Look-ups in named tables: a row name and a column name give one cell, copied from the table.

tuv:
	lan	femu	filopub	lom	sero	gadib	pudu	vakarip	pavuge	sul
nesem	-328	-3453	-3463	-35	-2892	-1960	-5469	2464	7240	1323
vimek	-564	3108	5544	1352	4424	4493	6681	-211	-4711	950
nuz	-1872	-1423	1755	1391	834	2809	467	739	-640	1375
zikel	361	-2690	-3642	-154	-2791	-2459	-5258	2737	8209	1433
tegago	4777	5200	1698	1855	2492	429	3444	485	-2241	371
logelev	4715	3855	134	1351	1183	-710	1307	1620	3006	910

femu of nuz is -1423
gadib of nesem is -1960
pavuge of nuz is -640
lan of zikel is 361
sul of vimek is 950
pudu of nuz is 467
vakarip of tegago is 485
filopub of nuz is 1755
pavuge of vimek is -4711
gadib of zikel is -2459
femu of logelev is 3855
lan of nuz is -1872
pudu of vimek is 6681
sero of nuz is 834
pavuge of tegago is -2241
Row with the largest sul: zikel

Table bur
|  | lek | sovubuk | mosegiv | dat | dafisi | teliz | rufiz | monit | luvotub | kaladaf |
|---|---|---|---|---|---|---|---|---|---|---|
| kodurat | 4.14 | 4.30 | 2.20 | 1.64 | 2.02 | 2.64 | 3.75 | 5.04 | 8.31 | 1.96 |
| simopar | 3.18 | 3.60 | 2.43 | 5.57 | 2.28 | 2.45 | 6.72 | 3.22 | 5.89 | 6.10 |
| sutadot | 2.66 | 2.64 | 1.50 | 4.46 | 1.25 | 1.89 | 2.91 | 6.11 | 8.10 | 3.21 |

kodurat, lek: 4.14
kodurat, monit: 5.04
simopar, monit: 3.22
simopar, dat: 5.57
sutadot, teliz: 1.89
simopar, sovubuk: 3.60

riz:
	vop	rom	vusosar	pegid	kek	borigi	kug	bet
kir	2.47	4.19	7.24	6.52	6.61	6.10	3.36	6.25
tuf	4.65	4.78	5.95	6.07	5.56	5.86	5.31	6.08
kov	7.30	3.09	4.81	4.09	4.35	3.88	2.90	4.05
riv	4.60	7.61	3.46	3.46	3.30	4.41	8.19	4.57
marimo	5.39	6.42	3.38	3.20	3.57	4.42	6.52	4.45

marimo, kug: 6.52
kir, pegid: 6.52
kov, kek: 4.35
kov, rom: 3.09
kov, kug: 2.90
kir, kug: 3.36
marimo, bet: 4.45
tuf, vusosar: 5.95
kir, rom: 4.19
marimo, rom: 6.42
tuf, bet: 6.08
riv, borigi: 4.41

duz.tsv
	fir	nolol	gasoda	sefi
suv	52691	46802	69393	45346
nakovul	75539	64199	57733	64160
mifovef	29019	27129	70895	23961
nimab	60860	52062	61123	51023
geb	42569	34251	51755	31659
remer	76741	67750	66499	67985
larimub	87532	83694	98270	85433
ligul	50942	46261	69544	44666

What is the fir of nakovul in duz? 75539
What is the sefi of suv in duz? 45346
What is the sefi of geb in duz? 31659
What is the sefi of remer in duz? 67985
What is the sefi of mifovef in duz? 23961
What is the fir of nimab in duz? 60860
What is the sefi of nakovul in duz? 64160
What is the gasoda of remer in duz? 66499
What is the fir of ligul in duz? 50942
What is the sefi of ligul in duz? 44666
What is the fir of geb in duz? 42569
What is the nolol of remer in duz? 67750
What is the fir of remer in duz? 76741
Which row has the largest fir? larimub

refa
cols = pidod, kolator, sok, gon, tur, ger, mokalep
tas: [151, 135, 140, 151, 149, 149, 135]
bapo: [144, 150, 144, 142, 143, 149, 143]
vod: [96, 191, 126, 177, 128, 178, 135]
vel: [142, 156, 153, 138, 127, 149, 162]
fefaz: [123, 122, 195, 140, 155, 114, 146]
saf: [121, 114, 39, 102, 121, 65, 72]
pev: [145, 150, 140, 140, 142, 146, 143]
muzilag: [144, 148, 144, 140, 145, 146, 143]
dup: [102, 109, 227, 135, 164, 86, 154]
mikebap: [144, 150, 144, 142, 143, 149, 143]
puf: [155, 135, 112, 191, 172, 76, 83]

What is the gon of muzilag in refa? 140
What is the tur of tas in refa? 149
What is the pidod of vod in refa? 96
What is the mokalep of pev in refa? 143
What is the gon of saf in refa? 102
What is the mokalep of fefaz in refa? 146
What is the sok of saf in refa? 39
What is the mokalep of vel in refa? 162
What is the pidod of muzilag in refa? 144
What is the ger of bapo in refa? 149
What is the gon of fefaz in refa? 140
What is the tur of bapo in refa? 143
What is the mokalep of puf in refa? 83
What is the mokalep of mikebap in refa? 143
What is the tur of mikebap in refa? 143
What is the sok of tas in refa? 140
What is the sok of bapo in refa? 144
What is the ger of saf in refa? 65

vaz:
,doso,nak,pofo,buveze,ged,mitegaf
bonen,31.34,32.31,29.30,31.79,28.85,27.02
sadi,-21.78,67.36,58.35,77.80,39.26,37.74
ragaka,73.69,1.01,5.40,-10.10,22.14,22.49
letil,-58.02,75.86,65.49,86.72,41.40,40.45
valos,70.33,3.61,7.45,-6.91,22.72,23.04
nekez,42.58,24.68,23.52,21.21,27.03,26.10

What is the pofo of letil in vaz?
65.49
What is the nak of nekez in vaz?
24.68
What is the pofo of bonen in vaz?
29.30
What is the ged of valos in vaz?
22.72
What is the doso of sadi in vaz?
-21.78
What is the ged of letil in vaz?
41.40
What is the nak of sadi in vaz?
67.36
What is the ged of ragaka in vaz?
22.14
What is the buveze of sadi in vaz?
77.80
What is the mitegaf of ragaka in vaz?
22.49
What is the buveze of valos in vaz?
-6.91
What is the pofo of nekez in vaz?
23.52
What is the mitegaf of sadi in vaz?
37.74
What is the pofo of sadi in vaz?
58.35
What is the ged of sadi in vaz?
39.26
What is the mitegaf of valos in vaz?
23.04
What is the nak of valos in vaz?
3.61
What is the nak of bonen in vaz?
32.31
Which row has the largest ged? letil

tivat =
cols = bib, dud, vubopo, puv, rul, razipi, vak, gebor, buro, tuzike
bedigi: [3551, -8150, -8750, -5400, -6180, 5539, -7369, -8875, -8007, -8263]
zolin: [3428, -7984, -8572, -5307, -6072, 5352, -7223, -8687, -7843, -8090]
nanumo: [3299, -7846, -8416, -5224, -5964, 5202, -7102, -8539, -7711, -7957]
riv: [-6038, 3731, 4231, 1435, 2086, -7698, 3079, 4336, 3611, 3825]
pofe: [3487, -8053, -8648, -5348, -6122, 5427, -7283, -8762, -7909, -8159]
mus: [3435, -7996, -8584, -5313, -6078, 5365, -7233, -8700, -7854, -8102]
mez: [-6318, 4043, 4581, 1621, 2321, -8040, 3352, 4674, 3911, 4131]
dis: [-4713, 2052, 2406, 476, 937, -5821, 1602, 2459, 1964, 2105]
ven: [3268, -7793, -8361, -5196, -5935, 5139, -7055, -8476, -7656, -7898]
nomuv: [-6763, 4611, 5198, 1945, 2708, -8676, 3853, 5311, 4470, 4716]

What is the bib of mus in tivat? 3435
What is the rul of mez in tivat? 2321
What is the tuzike of bedigi in tivat? -8263
What is the dud of riv in tivat? 3731
What is the vak of ven in tivat? -7055
What is the vak of nomuv in tivat? 3853
What is the puv of ven in tivat? -5196
What is the buro of mez in tivat? 3911
What is the rul of dis in tivat? 937
What is the rul of bedigi in tivat? -6180
What is the rul of ven in tivat? -5935
What is the vak of nanumo in tivat? -7102
What is the gebor of pofe in tivat? -8762
What is the razipi of zolin in tivat? 5352
What is the tuzike of dis in tivat? 2105
What is the rul of nanumo in tivat? -5964

Table dud
|  | tifefu | kopib | vado |
|---|---|---|---|
| vosu | 2.73 | 0.07 | 1.23 |
| nidodas | 0.52 | 1.97 | 2.40 |
| soven | -0.39 | 4.11 | -2.51 |
| zusifof | -0.32 | -0.79 | 5.66 |
| sodo | 3.39 | -0.88 | 0.86 |
| lidozu | -1.49 | -0.20 | 1.97 |
| nif | 2.81 | 0.29 | 0.72 |
| subafo | -1.39 | -4.30 | -5.89 |

What is the kopib of vosu in dud?
0.07
What is the kopib of lidozu in dud?
-0.20
What is the kopib of nidodas in dud?
1.97
What is the tifefu of vosu in dud?
2.73
What is the vado of soven in dud?
-2.51
What is the kopib of nif in dud?
0.29
What is the tifefu of nidodas in dud?
0.52
What is the tifefu of soven in dud?
-0.39
What is the kopib of subafo in dud?
-4.30
What is the vado of nif in dud?
0.72
What is the vado of subafo in dud?
-5.89
What is the vado of lidozu in dud?
1.97
What is the kopib of sodo in dud?
-0.88
What is the tifefu of zusifof in dud?
-0.32
What is the tifefu of nif in dud?
2.81
What is the kopib of zusifof in dud?
-0.79
What is the vado of zusifof in dud?
5.66

